In the rows, 128 means zero.
Named moves (each a turn or a mirror), then the moves between two rows, first move first; the first pair answered:
move Z:
[115 111 140 143 114 129 144 122  96] -> [113 107 131 132 143  98 115 144 127]
[133 144 144 104 130 115 131  73  90] -> [132 138 138  94 153  84 102  94 119]
[124 126 147  81 127 132 187  96  87] -> [121 119 134  66 171  76 136 131 142]
move W:
[ 91 142 179 160 175 143  68 149 145] -> [ 98 159 188 151 152 181 107  98  95]
[127 148 114 118 150 164 131 131 147] -> [129 151 111 127 139 168 137 122 141]
[134 139 125 100 141 156 140 126 130] -> [144 136 107 122 119 152 146 120 131]
[130 120 121 131 149  91  86 147 162] -> [118 139 162  87 168 125 106 118 120]
move R:
[126 138 154 135 136 150 109 142 145] -> [125 126 154 137 130 146 123 153 146]
[125 147 141 110 129 115 141  98 120] -> [123 143 139  98 136 113 147 111 129]
[131 154 104 104 125 144 152 110 138] -> [129 141 105 111 119 138 169 127 136]
[ 96 123 171 137 157 140  81 162 142] -> [ 95 108 173 149 141 133 104 178 135]

Each pair is two moves apart.
[116 127 146 103 169  87 125 129 140] -> [123 136 145  92 164  91 133 104 124]
W, Z
[126 106 138 119 116 107 157 140 103] -> [137 119 124 153 104  95 114 118 111]
R, W
[126 147  95  97 158 139 130 130 109] -> [133 136  82 113 134 137 153 135 105]
W, R
[ 91 127 130 116 142 143  97 155 113] -> [102 128 116 141 103 161 123 136  91]
Z, W
[119 115 149 158 145 151 111 143 144] -> [120 122 150 153 144 164 113 132 138]
Z, R
[120 129 134 156 121 173 136 153 138] -> [118 130 142 145 131 173 133 156 138]
W, W
[114 131  98 105 122 134 118 137 155] -> [116 129  96 121 107 142 129 138 151]
Z, W
[146 142  64 152  91 155 116 122 146] -> [145 136  57 139 107 142 114 144 165]
Z, R
[160 161  85 107 136 160 147  98 138] -> [154 135  78  98 146 136 160 144 159]
R, Z
[133 139 101 137 129 172 141 131 139] -> [132 130  95 135 141 148 124 150 160]
R, Z
[135 135 134  77 170  98 105 142 152] -> [165 142  96 120  93 122 154  85 112]
W, W
[130  95 124 128 131  80 149 170 111] -> [129 110 139 152 131  71  99 139 100]
R, W
[196 157  82 117 122 185 179 157 122] -> [193 114  84 159 100 127 177 191 126]
Z, R
[104 148 167 140 112 134 146  99  92] -> [104 165 154  99 162 126 109 109 133]
R, Z
[118 122 148 116 158 110 102 140 149] -> [120 134 155  98 161 124 113 115 127]
W, Z
[136 109 123  69 182  85 129 140 141] -> [143 101 142 150 112  77 126  86  79]
R, R
[124 107 149 129 146 117 126 138 133] -> [128 118 151 137 141 118 110 116 122]
R, R
[127 138 133 171 140  92  89 118 127] -> [124 134 136 184 128 101  97 126 124]
Z, W
[142 122 137 119 127  79 109 138 106] -> [145 149 139 106 133 114 106 106  95]
Z, R
[107 159 157 126 162 162  90 151 135] -> [102 119 168 168 115 147 133 168 105]
R, R
[125 121 126 139 135 114 123 180 160] -> [129 140 148 118 116 163 164 120 101]
W, W
[108 135 143 135 146 158  82 146 113] -> [104 129 141 121 152 169 101 161 116]
Z, R
[131  74 125 120 122  65 134 121 103] -> [129  90 143 117 131  72 109  96  91]
W, R
[128 162 145 158 144 168  88 138 155] -> [127 167 151 147 150 169  89 131 151]
W, Z
[141 142  98 127 128 115 111  96 124] -> [129 142 113 110 153 114 102 107 127]
W, W
[113 105 156 150 106 137 157 133  95] -> [103 112 172 105 150 123 135 131 104]
Z, W
[130 121  99 107 106 161 164  89 114] -> [140 114  70 147  94 128 126 105 147]
W, R
[ 98 126 157 163 120 115  78 158 120] -> [104 139 164 159  98 145 109 116  79]
W, W
[112 110 111 126 115 144 137 158 143] -> [106 109 125 144 116 130 111 158 141]
R, W
[ 90 109 202 104 159 130 119 143 134] -> [113 148 179  98 136 171 131  75 109]
W, R
[124 135 150  93 149 165 155 122 112] -> [139 140 132  98 132 161 160  97 104]
Z, W
[129 134 110  95 126 167 173 134 135] -> [137 146 121 126 104 168 152  91 109]
R, R
[132 122 111 128 164  74  62 178 192] -> [134  98 143 190  55 139 183 145  88]
R, Z
[109 140 144 124 134 125 126 117 107] -> [118 141 126 127 121 131 144 110 107]
R, W
[136 129 118 124 120 133  93 124 140] -> [127 114 124 103 130 133 118 153 143]
W, R
[150 109  76 136 107  99 159 133 146] -> [121 120 138  66 167 123 154 129 123]
W, W
[135 136 114 103 117 159 170 103 116] -> [148 135  83 148  96 135 140 105 142]
W, R
[143 132 129  90 137 146 164 106  92] -> [158 116  78 130 127  95 132 137 145]
W, Z
[142 101 105 119  92 101 170  80 108] -> [143 100  95 146 103  70 113  93 139]
W, R
[136  98  94 122 108  87 140 157 150] -> [123 120 142  68 132 128 161 119 102]
W, W
[156 101 103 117 105  71 148 133 156] -> [140 112 150  96 102 130 188 108 103]
W, Z
[113 140 171 183 131 164 112 141 115] -> [108 141 163 142 163 168 119 173 147]
R, R
[135 110 103 157 109 127 137 167 158] -> [141 140 110 173  95 150 115 111 129]
Z, R
[124 148 126 116 142 120 131  95 113] -> [131 148 113 125 135 112 128  92 119]
Z, W
[131 137 101  98 106 175 156 157 140] -> [134 123 101 142  71 163 153 146 125]
W, R
[117 140 173 125 113 169 174 125  88] -> [123 113 130 171 115 109 129 193 162]
W, W
[110 133 171 170 109 164 152 134  92] -> [131 159 127 187 105 162 113 104 116]
R, W
[138 103 125 115 133  84 140 110  93] -> [137 119 120  94 157  89 126 108 109]
R, R
[137 125 103 190  94  94 122 155 167] -> [145 173 104 173 105 137  90  91 150]
Z, R
[117 114 146 126 106  71 133 153 124] -> [111 121 167 109 110  94 147 137 102]
W, Z
[112 116 149  95 164  70  99 137 132] -> [117 151 161  87 142 144 132  81  87]
Z, R
[133 139 115 159 105 131 117  98 121] -> [131 134 103 130 143 113 103 133 160]
Z, R
[113 121 143 122 122 140 144 167 128] -> [118 121 141 158 102 128 125 151 120]
R, W
[ 98 132 150 128 120 148 126 106 128] -> [ 96 114 145 121 136 124 126 142 152]
Z, R
[137 158 126 170  93 141 109  94 126] -> [133 151 133 178  91 148 110 110 127]
W, Z
[131 122  97 124 131 104 128 170 166] -> [115 100 148 122 115 114 169 163 110]
W, R
[142 107 118 162 101 117 123 152 130] -> [129 105 153 153 121 112 107 157 120]
W, R
[120 107 113 132 133 145 178 180 104] -> [126 116 108 153 156  85  87 162 130]
R, Z
[123 110 128 120 111 100 158 129 100] -> [133 125 112 143 105  87 115 113 114]
R, W
[111 100 160 185  96 108 131 154 105] -> [111 155 141 110 176 132  73 139 156]
R, R
[155 136 105 185  80 117 113  76 105] -> [135 121 105 157 141  79  67 150 172]
W, R
[123 107 145  98 131  95 146 102 111] -> [132 107 129 111 115  92 151  97 112]
Z, W
[124 111 169 126 121 146 152 132 112] -> [127 136 163 104 146 155 121 114 124]
R, R
[148 102 154 114  96 108 174 155  89] -> [151  95 139 128 102  83 154 177 117]
W, Z
[122 146 127 130 118 211 157 124 112] -> [138 149  89 174 102 187 121 125 143]
W, R
[131 143 102 109 139 145 134 166 162] -> [125 121 125 124 109 151 174 162 123]
W, R
[142 129 104 126 123  90 107  92 133] -> [140 133 109 117 106 135 156  88 107]
R, Z
[120 145 158 126 148 134  74 118 130] -> [140 144 128 164 101 136  97  96 120]
W, W
[134  95 101 152 104 116 138 163 149] -> [139 116 105 171  99 113 100 120 133]
R, Z
[138 167 117 148 127 145  87  83 127] -> [131 161 116 110 131 187 153 112 127]
R, Z
[141 121  63 121 106 140 171 153 148] -> [146 120  71 161  78 128 158 124 125]
Z, R
[164 166  61  93 142 162 178 121 157] -> [161 164  61  85 160 147 162 136 175]
Z, W
[137 108 153 140 117 120 140 128 115] -> [139 125 152 131 136 117 102 110 127]
R, Z
[125 127 144 127 139 172 138 155 139] -> [130 123 130 125 149 145 118 162 162]
W, Z
[141 121 100 133 142 140  93 156 158] -> [120 109 142 110 159 146 113 169 134]
R, W
[122 111 134 148 135 109 114 158 140] -> [127 144 140 150 124 152 111 105 110]
Z, R
[125 138 110 135 155 140  95 129 159] -> [129 133 101 164 121 158 116 122 148]
Z, W
[125 109 170  88 142 108 149 103 107] -> [147  93 117 149 101  75 141 121 141]
W, W
[146 117 103 129 106  94  94  71 129] -> [142 130  95  85 141 113  97  89 155]
Z, R
[146  73  91 140  98  92 176 163 141] -> [138  95 116 160 133  63  72 146 156]
R, W
[100 131 175 116 165 119  78 144 128] -> [136 135 121 177  76 135 126  92  98]
W, W
[123 142 150 136 115 129 125  95 125] -> [129 150 129 122 118 137 135  96 135]
R, W
[142 113 147 103 126  96 158  91  73] -> [159 139 107 123 127  87 105  68 107]
W, R
[140 153 114 150 130 124  81 111 118] -> [136 152 118 126 121 174 144 118 102]
R, Z
[120 109 126 146  83  79 127  93 114] -> [106 108 142 120 125  60  99 119 137]
Z, W
[126 173 130 110 157 188 113 125 146] -> [125 135 124 119 127 184 181 160 137]
R, W
[116 163 163 108 145 121  79 112 113] -> [141 153 112 163  90 110  93 103 122]
W, W
[134 108  94 196  71  91 175 138 132] -> [ 95 110 151 116 176  66 119 189 164]
Z, W
[130 122 110 164 130  98  96 162 163] -> [123 152 160 108 135 161 141  95  85]
W, W
[161 133 124 159 105 118 123 144 132] -> [148 138 153 145 111 149 141 139 107]
W, Z
[172 109 121 115  89  99 161 119 128] -> [175 118 121 125  93  83 129 104 130]
Z, R
[152 122  80 139 125 127 121 110 126] -> [138  99  95 135 138 108 125 153 140]
W, R
[118 125 172 128 115 120 171 144  99] -> [120 122 171 151 116  84 133 139 108]
Z, R
[130 136 160  97 125 175 128 135 141] -> [142 129 123 112 129 130 100 148 180]
W, Z
[148 145  96 106 141 146 121 127 160] -> [151 141  89 126 123 150 131 129 158]
Z, W
[143 163 147 148 117  79 105  93  87] -> [142 160 143 144 127  66  91 103 102]
Z, W
